In the data rows, 128 means zero.
Here are some points, one per row:
[169  78 130 167 153 174 211 141 153 112 134 101  89  71 110 113 166  85
  87 108  82 104 115 109 106 107 142 120 124  88 109 153  87 113 115 140
  81 122 110 182 188 110 130  96 189 119 162 163  98  99 120  68 144 103
 142 111 159 147]
[120 128 136 142 133 148 132 112 147  86 168 120 110 159 131 136 155 127
 158 173 115 120 116  93 126  97  89  82 109 102  97 195 116 122 208 171
 158 132 125 110 142 142 163  81  50  93  53  97 113  94 150 111 109 138
 108 135  82  60]
[138 120  97 176 100 134  72 143  94  88 114 117 119 145 101  91 176 115
 184 100 173 146 139  92 112 134 117 119 162  99 122 170 159 204 114 107
  78 157 102 127 160 162 154 154 158 147 165  57 142 148 122 130 125 130
 133  74 172  89]
[ 95 113 125 111 147 182 111 118 121 168 145  84 110  79 155 167 108 165
 173  83 111 119 178 133  82 162 131  99  94 152  66 130 170 176 104 119
 144 162 108 116 120 140 157 130 135 102  82 131 168 128 109 133 177 164
  99 187 137 199]
[125  72  82  63  75 113 146 171 108 145  96 171 148 114 138 178 155 125
 153 131 163  85 114 165 173 158  67 105 118  85 107  83  85 146 151 124
 119  91 124 144  76  92 155 125 137 117 135 133  58 132 106 177 152 132
  99 105 123 148]
[175 152 131 124  97 103 104 137 127 162 181 123  95 180 111 123 160 112
 110 152  93 145 110 136 156 117 137 122 186 146 107 165  61 135  85  85
 150 169 152 154 116  87 151 185 160  85  49 181 140 128 134 173 127 153
 130 134 158 115]
[128 151 114 158  82 161 115  73 195 120 125  87 155  86 126 131 129 110
 174  78 143 174  90 130 102 139 100 149 205 119 157 151  91  72 137 157
 155 168 174 155 109 178  87 146  96 132 153 112 102 152 105 136 179 124
  86 130 125 135]
[120 111 139 184  82 126 113  79  85 109 221 159 126 145 120 173 175 150
 106 134 141  93 109 102 144 126  75 106 104 151 200 100 135 122 123 122
 111 153 156 125 140 110 132 142  95 128 158 118 160  89  99 108 122 155
 195 136 144 204]
[150 113 166 135 153 149  92 159 154 110 155 126 130 129  91 108 147 163
  75 116 163 146 146 211 181 160 117 135 124 153 119 115 160  66  86 148
 154 151  66 138 128 160 118 104 129  85  84  67  92  97 111 143  98 102
 141 109 126 153]
[131 163 158 121 139 117 164  81 184  91 122 139 110 133  78 165 155 225
 139 147 170 142 169 151 127 126 120 112 127  78 133  89 122 141 132  45
 147 132 174  90 121 121 131 112 161  93 152 143 158 157 139  67 133 111
  91 119 142  91]
[150 136 183 117 104 101 177  89 131 120  63 165 131 120 135 123 146  77
 146 118  71 144 174 152  37 136 152 152 141 122 133 123 160  75 142  80
 136  93 131 107 130 102 148 188 112 122 103  91 118 107  92 124 113 164
 174  72  99 134]
[189 116 172  66 156 198 109 167  94 157 131 119  92 136 167 107 151 166
 112 134 154 101 113  76 163 126 148 186 148 134 132 101 130 162 190 118
 124 153 162 157 122 174 115 134 114 107 158 118 138 173  82 118 115 153
 157 136  55 130]
[100 103 143 131 132 159 109 144 107 117 115 104 140 104 133 158  51 101
 158 140 154  93  64 128  99  95 116 146  92 195 176 132  93 127  94  37
 181 126 112 180 121 132 191 100 149 148 112  90 125 136 169  87  87  95
 108  99 123 131]
[129 153  75 149 150 122 125 131 158 140 106 121 120 139 153 118  88 117
 110  62  62 108 137 129 171 179 114 137  90 132 174 106  78 126 133 158
 147 125 168  83 144 151 134  92 215 171 105 105 124 118 100 108  90 216
 121 102 131  76]
[ 72  98  57 114 118 166 186 127 140 124 132  96 173 188  87 122  61 145
 120 213 123 136 175 158 138 119 180 159 195 153 146 130 109 147 178 148
 133 116  84 142 140 135 137 161 130 123 158 130 142 118  89 118  86 147
 129 155 136 178]
[ 98  89 115 133  89 134 106 141  82 141 102 145 164 150 182 152  79 196
  75 131 137 146 105 155 106 112 167 124  86  90  58 155 137  66 127 127
 143 160 137 106 200 145 119 154 119 136 153 177 124 144 140 139 121 137
 141  77 144 109]
[ 99 144 109 136 188 112 141 133 101  95 147 172 129 109 179 134 187  64
  97 169 118 171 181 149 131 143 117 120  74 157 156 144 125 144 125 100
 132 134 125 184 139 203  82 166 122 107 143 149 125 196 116 124 146 150
  80 132 130  88]
[140  95 123 158 127 127 112 135 130 142 149 122 109 115 186 149  90 146
 207 163 174 109 147 125 124 129 182 143 170  92 210 134 173 116  76 126
  94 118 115  93 137 100  48  93 143 111  48 186  54 128 119 154 135 150
 169 150 135  96]
[ 93  97 181 171 120  86 182 120 144 195 105 121 119 128 180  94 120 148
 153 128 150 113 135 142 163 187 117 137 121 103  78 156  92 120 123 116
 121  56 120 141 122 154 133 165  91 136 134  90 160 161 158 116 118 129
 185 201 157 124]
[161 148  92 156 120  87 121 159 111 142  94  96 144  86  42 198 107  82
  94 139 139 104 107  99 133 116 127  89 133 124  95  98 155  97 117 147
 120 102 110 106 100 168 159 142  97 136 109 171 140 183  94  90  80 118
 153 140 101  95]
[129 158 149 157 133 174  68 185 182 142 131 158 182 137  89  82 118  85
 171 141  94 174 121 146 120 108 118  95  95  81 146  88  74 140 164  88
  98 102  92  98 141 140 115 121 130 123 129 159 173 132 113 121 190  94
 147 131  89 134]
[154 136 152 144 129 152 102 105 147 116  81 151 145 116 156 108 115 111
  97 176 146 178 189  76 140  75  94 155 101 140  90  92 128 168 119 133
 138 150 185 133 119 106 113 123 104 186 111 132  56  94 110  97 118 106
 104 176 194 138]
[171 134 115  96 121 113 154  96 112 159 148 143 155 125 176 107 108 101
 108 101 113 146 160 148 113  63 171  48 162  56 156  98 151 195 108 149
 167 100 153 170 108 182 122 100 129 125 119 106 190 100 159 167 103  88
 114 106 136 137]
[100 147 119  91 141 111  96 139 181 136  55 119  88 126 148 168 174 117
  98 170 180 140 100 134 110 181 146 139 110 111 147 168 120 162 105 164
 158 166 109 147 139  60 122 105 120 177 141 143 188  76 126 133 127 108
 157 125  64 151]
[182 170 103 128 166  86 114 139 125 100 103  63 140 190 185  89  96 179
 134 123  77 117  98 127 105 146  79  89 134 151 132 122 179 120  72  94
  98  89 125 168 132 100 139 126  76 103 183 164 107 109 116 129 120 170
 102 135 134 147]
[126 171 153 102 164  86 127  87  96 106 111 104 167 103 141 160 141 144
 194 120  86  94 130 111 187 132 137 181 108 127 116 142 110 134 129 173
 108 178  93  96 101 140 131 141 106 106 116 173 141 126 150 122  85  83
 137  47 154 174]
[106 169 146 130 100 169 152 115 104 160 131 210 132  85 106  74 108  99
 131 115 144 105 140  78 152 123 107 119 123 145 135 149 130 109  91 148
 172 106  94  87 161  56  91 132 145  75 195 114 162 139  92 181 100  81
  81 158 122  82]
[153 103 148 101 104  72  90  83 156  90 159 190  97 153 143 117 129  85
 150 173  82  83  65 131 137 139 192 157 129 140  70 122 179 138 101 137
 164 110 114  98 119 161 124  82 171 159 185 123 134 122 117 112 159 146
  94 158 151 140]
[122  56 123 114 137 127  99 181 126 110 116 144  53 156 103 180 115 170
 118  91  70 125 145 114  66 118 122 128 125 160 165 116  78 119 123 157
 102 119 145  90  89 126  80 151  80 130 145  84 129 141 153 161 125  72
 123 136 160 130]
[ 57 156  68  47 160 152 123  51 148  85 136 101 107 136 138  68 115 104
  86  56 180 151  85 119 175  62 174  77  83 159 105 154 135  96 136 111
  40 121 117 121  21  89 116 165 133 154 131 115 117 117 149 101 139 161
 206 142 112 106]
[110 155  98 146 125  97 155 160  74 103 128  72 138 109 104  72 168 145
 113 109 120  78  61 173  98 129 149 173 101 101 119  64 160 133 176 126
 142 145 139 139 168  91  87 184 130 146  79 123 135  90 136 143 122  95
  89 179 136 104]
[141 139 141 134 154 130 160 165  83 146 131 163 119 178  66 150 140 117
 143  59 188 206 135  79 137 133 156 153 122 131 127 132 133  68 161 132
 136  97  99 124 117 113 140  83 125 181 108 158 130 134 147 166 107 150
  80 136 139 196]
[104 167 128 193 113 174 170 116 105 141 149 106 148 181 113 130 142 123
 118 171 111 108 158 130  96 157 131 149 133 166  82 113 126 140 107 140
  91 141 182 125  67 121 132  39 133 135 126 107 117 150 148 187 183  78
 143  69  86 101]
[ 87 109 103 112 168  67  83  99  96 168 145 165  90  74  96  92  81 172
 121 144 134 174 118 122 135 156 113 136 153 141 149 133 147 112 162 174
 109  91 169 164 181 126 183 139 165 105 113 145 103 115 145 126 149  84
 128 124  80 143]
[161 128 111  81  85 122 161 185 140 147 110 135 133 123 105 105 112  90
 120 131 116 135 134 170 139 111  82 169 133 145 157 136 205 128 125 177
 158 146 131 100 137 110 147 116 126 112 158 138 145 143 238  73 182 169
 174 143 158 111]
[121 133 223 119 143  80 125 143 166 135 169  96 200 100 134 164 141 148
  74 109 130  95 147 118 125 106 122  99 191 177 135 149 116 170 167 131
  98 129 107 106 152 122 121 129 132 192 153 116  99 130 152 165 143 151
  89 137 112 113]
These points spread out most along one direction. Take the direction at right angles to it along which they spread out most. Go by this last direction. How far along it is each point below, from 0 to 99? 50 is the average, and the first point above lies past it. One standard deviation of the points above along it is 16.
[131 163 158 121 139 117 164  81 184  91 122 139 110 133  78 165 155 225
 139 147 170 142 169 151 127 126 120 112 127  78 133  89 122 141 132  45
 147 132 174  90 121 121 131 112 161  93 152 143 158 157 139  67 133 111
  91 119 142  91] 66
[140  95 123 158 127 127 112 135 130 142 149 122 109 115 186 149  90 146
 207 163 174 109 147 125 124 129 182 143 170  92 210 134 173 116  76 126
  94 118 115  93 137 100  48  93 143 111  48 186  54 128 119 154 135 150
 169 150 135  96] 23
[175 152 131 124  97 103 104 137 127 162 181 123  95 180 111 123 160 112
 110 152  93 145 110 136 156 117 137 122 186 146 107 165  61 135  85  85
 150 169 152 154 116  87 151 185 160  85  49 181 140 128 134 173 127 153
 130 134 158 115] 45
[128 151 114 158  82 161 115  73 195 120 125  87 155  86 126 131 129 110
 174  78 143 174  90 130 102 139 100 149 205 119 157 151  91  72 137 157
 155 168 174 155 109 178  87 146  96 132 153 112 102 152 105 136 179 124
  86 130 125 135] 73
[ 72  98  57 114 118 166 186 127 140 124 132  96 173 188  87 122  61 145
 120 213 123 136 175 158 138 119 180 159 195 153 146 130 109 147 178 148
 133 116  84 142 140 135 137 161 130 123 158 130 142 118  89 118  86 147
 129 155 136 178] 33
[129 153  75 149 150 122 125 131 158 140 106 121 120 139 153 118  88 117
 110  62  62 108 137 129 171 179 114 137  90 132 174 106  78 126 133 158
 147 125 168  83 144 151 134  92 215 171 105 105 124 118 100 108  90 216
 121 102 131  76] 58
[ 98  89 115 133  89 134 106 141  82 141 102 145 164 150 182 152  79 196
  75 131 137 146 105 155 106 112 167 124  86  90  58 155 137  66 127 127
 143 160 137 106 200 145 119 154 119 136 153 177 124 144 140 139 121 137
 141  77 144 109] 25
[150 113 166 135 153 149  92 159 154 110 155 126 130 129  91 108 147 163
  75 116 163 146 146 211 181 160 117 135 124 153 119 115 160  66  86 148
 154 151  66 138 128 160 118 104 129  85  84  67  92  97 111 143  98 102
 141 109 126 153] 34
[100 147 119  91 141 111  96 139 181 136  55 119  88 126 148 168 174 117
  98 170 180 140 100 134 110 181 146 139 110 111 147 168 120 162 105 164
 158 166 109 147 139  60 122 105 120 177 141 143 188  76 126 133 127 108
 157 125  64 151] 40
[ 95 113 125 111 147 182 111 118 121 168 145  84 110  79 155 167 108 165
 173  83 111 119 178 133  82 162 131  99  94 152  66 130 170 176 104 119
 144 162 108 116 120 140 157 130 135 102  82 131 168 128 109 133 177 164
  99 187 137 199] 34
[110 155  98 146 125  97 155 160  74 103 128  72 138 109 104  72 168 145
 113 109 120  78  61 173  98 129 149 173 101 101 119  64 160 133 176 126
 142 145 139 139 168  91  87 184 130 146  79 123 135  90 136 143 122  95
  89 179 136 104] 37
[169  78 130 167 153 174 211 141 153 112 134 101  89  71 110 113 166  85
  87 108  82 104 115 109 106 107 142 120 124  88 109 153  87 113 115 140
  81 122 110 182 188 110 130  96 189 119 162 163  98  99 120  68 144 103
 142 111 159 147] 66
